In the data rows, the value 128 means zero.
Here are some points, each followed by its number:
[138 159  92 134  77 156 133  85  81 100 113 135 170 105  36 106 166 108
  86 136 126  99 125 184  91 245 128 159 124   5 100 114 145  91  94 154
 196  36 150 101 142  64 102 154  89 173 119 181 128  98] 0
[135 152 136 105 109 149  82 178 175 130 187 143 136 119 192 133 189 107
 168 162 140 120 117 126 160   5 214 100 102 124 157 168 129 116 101 147
 135 140 212 152 118 142 141 124 131 126 136 144  64 103] 1
[ 94 143 101 123 118  93  98 158 133 174 126 125 108 138 165 119 156 118
 164 177 159 166 120 137 132   6 122 132 110 240 112 140 117 195 103 115
 115 200 148 124 112 130 152 123 169 155  87 101 142 140] 2
[139  87 151 143 142 114 165 145   0 102 108  99 129 154 152  66 104 142
 119 160 176 153 138 117 174 144 123 133 151 161 137  87 185 140 127  94
 104 126 131  99 122 136 129 133 111 137 142  75 179 117] 3
[149 112 158 149 165 129 136 138 206 150 150 106 176 135 129 179 122 117
 127  46 105  19 130  83 129  49  91  47 171 193 183 121  32  82 143 172
  96 190  94 155 131 166 101 119 107 164 156 103  99 134] 4
[105 123 138 117 156 109 126 129 186 159 110 144  95 142 159 145  76 150
 146 116 109 169 142  96 113 102  87 140 131 206 114 123 119 181 161 143
  81 184  72 142 119 149 150 113 187 156  96 183 154 180] 5
[ 98 144  99 120 106  97 100 162 131 174 121 121 104 196 168 128 152 111
 159 184 153 168 118 137 141   2 127 136 111 253 112 138 115 194 106 121
 116 228 149 122 109 132 158 132 174 145  80 101 140 143] 6
[134 141 136 119  94 131  99 116 154 152 105 131 141 117 119 128 147 101
 100 136 100 132 181 105  81 167  57 146 127 151 148 155  95  72 101 131
 106 148 138 109 145  85 109 144 166 148 113 181 132 172] 7
[145 111 159 151 164 132 136 141 206 147 150 108 113 128 135 177 122 113
 123  49 206  79 131  83 129  56  86  67 168 189 190 160  94  84 145 170
  90 191  92 150 135 188  87 120 106 164 155 101  94 136] 8
[111 133  91 137 134 125 158 104 107 108 106 132 131 123  83 132  95 164
 129 129 135 137  82 174 128 186 155 158 131  45  66  86 162 199 151 108
 170  34  82 134 114 127 142 117 112  87 112 111 151 108] 9
[146 115 161 153 163 128 137 132 216 149 150 108 113 129 145 172 120 116
 127  42 106  83 133  77 130  60  93  68 165 178 191 145  35  79 140 163
  87 187  94 151 134 163 106 118 107 168 149 106  97 136] 10
[134 157  97 136  74 153 126  86  76 103 108 126 161 102  41 113 166 109
  93 145 127  95 118 183  97 246 135 161 128  30 104 117 145  99  93 100
 195 114 151 101 144  62 151 151  83  82 118 180 128  99] 11
[144 117 154 154 161 124 136 129 207 149 153 109 116 132 127 175 120 117
 123  48 105  79 134  79 130  47  89  64 169 171 191 142  34  80 144 168
  90 156  92 154 137 168 104 120 112 160 155 101  95 131] 12
[144 130 167 107 167 152 107 142 238 117 169 158 126 121 188 156 112 146
 148  98  87 120 132  78 138 111 176 109 125  85 162 170 132  93 156 172
 103 118 136 169 124 156 136 101 148 130 159 157  78 142] 13
Which point above is nearest to each new point, looking only along the 3 directions in which the numbered points spread most? Its number follows each.
[142 124 170 108 168 158 106 140 230 118 172 164 127 120 187 156 114 142
 141 105  83 118 135  83 145 117 177 111 124  94 160 167 133  98 150 165
 106 125 137 171 129 156 129 101 147 127 163 157  75 147] 13
[142 132 123 149 101 122 110 169 149 162 165  86 118 132 136 152 201  82
 147 106 156  80 115 132 151   0 127  63 144 240 184 166  34  98  94 144
 123 206 170 133 132 151 112 144  97 160 134  87  81  95] 13
[111 131  93 134 132 122 155 103 103 104 113 134 134 125  84 138  94 161
 148 131 135 136  85 175 128 177 159 165 133  68  64  85 166 198 149 108
 165  76  86 143 116 128 136 114 108  87 115 106 152 109] 9
[135  81 141 148 141 116 166 138   0 100 115 106 116 155 149  70 107 146
 122 153 173 155 138 118 173 164 114  79 111 144 138  86 180 140 137  95
 105 126 129 100 126 139 135 129 119 141 140  73 179 123] 3
[131 143 137 121  94 130 100 113 153 151 109 135 141 124 122 130 144  99
  94 133  99 133 184 104  81 150  61 142 125 158 148 157  99  77 106 131
 175 145 142 105 147  81 110 148 169 150 110 184 135 137] 7
[167 106 148 144  82 143 133 155   0  87 113  91 147 135 105  47 177  92
  75 171 172 126 175 125 144 238  91 131 117 110 168 119 162  42  77  79
 124  84 195  61 151  75  93 167 102 139 149 140 158 113] 9
[179  90 182 129 150 161 144 152  53  58 174 121 103 133 175  70 144 135
 124 138 156 117 126 104 195 184 204 101 111  36 182 126 197  55 128 122
 119  66 188 121 130 142 111 125  73 114 196 112 104  81] 7
[167 106 151 148  86 138 142 122   0  92 115  96 154 129 109  46 179  96
  76 172 167 118 175 130 135 235  93 132 110 110 166 114 163  35  70  79
 124  83 198  63 149  81  96 165  94 136 147 136 156 112] 9
[163 108 147 147  79 143 140 123   0  94 110  95 153 136 111  42 173  98
  79 171 169 124 179 130 141 238  84 135 116 114 168 114 169  30  72  78
 123  85 196  61 153  74  93 165  89 130 144 137 159 128] 9
[138 128 127 146  98 123 107 176 158 198 171  92 125 136 137 161 208  81
 220 107 156 139 116 128 143   0 127  61 142 249 188 167  34  99  87 140
 121 206 167 135 126 110 111 142  95 166 132  90  79  99] 13
[102 133  91 133 137 119 162 104 102 110 109 171 132 115  81 138  93 161
 127 129 133 136 141 173 123 186 156 160 134  65  64  87 158 199 152 111
 168  80  87 138 120 127 142 114 108  84 111 114 153 111] 9
[180  78 176 172 145 136 177 144  12  88 158  66 122 144 123  98 157 114
  95  87 178  74 122 109 187 120 119  62 151 136 213 111 102  42 112 119
 110 134 154 110 142 153  80 143  40 149 189  63 120  68] 7
[109 134  93 134 134 116 160 102 102 105 108 135 130 119  77 132  92 156
 124 131 136 136  83 173 127 191 154 162 133  71  63  44 161 199 151 113
 168  82  86 136 120 123 142 117 111  82 114 113 154 105] 9
[105 136  91 136 133 124 162 101 117 107 108 133 132 117  83 138  91 160
 127 132 136 139  86 181 128 176 150 164 134  67  64  89 164 201 156 104
 165  77  85 141 120 126 142 117 106  84 113 113 156 106] 9
[139 155  90 132  78 149 136  85  76 174 112 124 171  98  41 112 164 111
  90 142 123 100 122 189  95 246 134 162 129 255  95 118 142  92  96  94
 192  36 156 101 148  66 104 155  82  83 121 182 128 100] 9
[168 107 146 146  81 140 139 126   0  97 114 101 148 135 115  41 175  98
  75 170 173 120 176 134 136 236  92 133 112 108 165 118 162  35  72  79
 118  88 194  61 151  78  98 161  97 131 140 141 160 109] 9
[103 123 137 124 158 104 124 133 178 158 103 144  99 147 161 147  74 150
 139 121 104 167 144  91 114  88  87 143 141 189 109 126 118 183 158 143
  82 190  73 143 116 150 151 109 190 155  95 122 155 178] 5
[175  93 188 129 159 147 140 151  49  59 174 114 142 132 174  71 144 134
 123 139 157 116 130 102 193 178 206  99 106  62 180 123 197  54 123 122
 123  59 192 128 134 148 109 195  74 117 197 115  99  82] 7
[106 120 137 120 158 106 130 130 174 158 105 143  99 145 163 148   0 144
 140 116 102 166 145  94 112  83  87 142 128 177 112 128 123 175 162 136
  84 187  71 143 116 149 148 117 187 154 100 116 153 184] 5
[128 165  98 115  38 121  71 146  97 166 123 116 141 117 128 103 224  67
 119 190 148 125 227 153  98  52  97 132 103 222 144 165 104  48  45 106
 134 156 215  83 143  66 122 163 155 147  87 167 117 136] 1
[130 161  96 121  43 121  67 148  96 167 125 118 141 118 127 104 223  66
 125 190 149 130 160 154  99  64 100 131  39 187 144 186 106  92  50 111
 141 156 214  88 135  70 124 160 154 146  86 164 115 132] 1
[ 95 123 135 123 159 104 122 127 173 162 106 143  97 143 160 143  75 149
 143 115 101 166 140  91 110 102  84 136 208 201 113 125 126 176 190 138
  81 190  72 142 119 146 153 110 185 153 102 116 154 185] 5
[108 134  92 141 135 119 162  20 102 112 110 136 133 124  74 133  96 159
 134 134 135 138  82 174 127 176 154 163 134  45  60  94 164 199 150 106
 183  81  81 143 116 126 138 121 109  84  82 112 150 106] 9
[178  94 181 126 155 163 148 148  44  62 178 122 141 141 171  72 146 135
 123 139 157 112 130 111 193 178 207  98 112  42 181 125 195  52 125 119
 126  63 191  64 130 169 113 124  76 117 201 111 103  83] 7
[103 123 132 125 135 101 130 124 183 159 105 138  97 144 158 146  75 149
 147 115 110 167 145  90 110 101  88 137 132 215 119 131 119 180 162 137
  81 183  68 142 118 152 149 114 182 151  98 109 159 179] 5
[104 118 137 122 155 104 127 132 174 152 102 141  99 139 165 148  76 148
 143 115  99 170 138  94 113  98  92 145 128 187 113 128 118 183 160 138
  84 187  20 146 117 144 157 109 187 155 101 119 152 175] 5
[104 123 133 126 154 108 121 130 174 158 106 144  99 145 157 148  75 149
 140 123 104 167 141  92 114 100  89 144 127 186 111 130 124 181 155 139
  83 182  69 147 120 149 152 112 191 153 103 117 156 180] 5
[128 161 101 117  43 122  78 150  99 169 124 116 141 122 126 108 229  72
 120 197 145 126 158 150 101  61  96 136 106 194 150 163  94  90  49 104
 140 158 211  82 141  60 123 159 151 141  88 163 118 140] 1
[107 117 133 122 158 102 125 127 178 163 108 141 101 146 161 148  75 145
 144 120 100 169 140  89 117  89  85 140 132 203 114 134 120 179 164 140
  88 186  73 140 119 148 152 110 188 151  97 118 154 178] 5
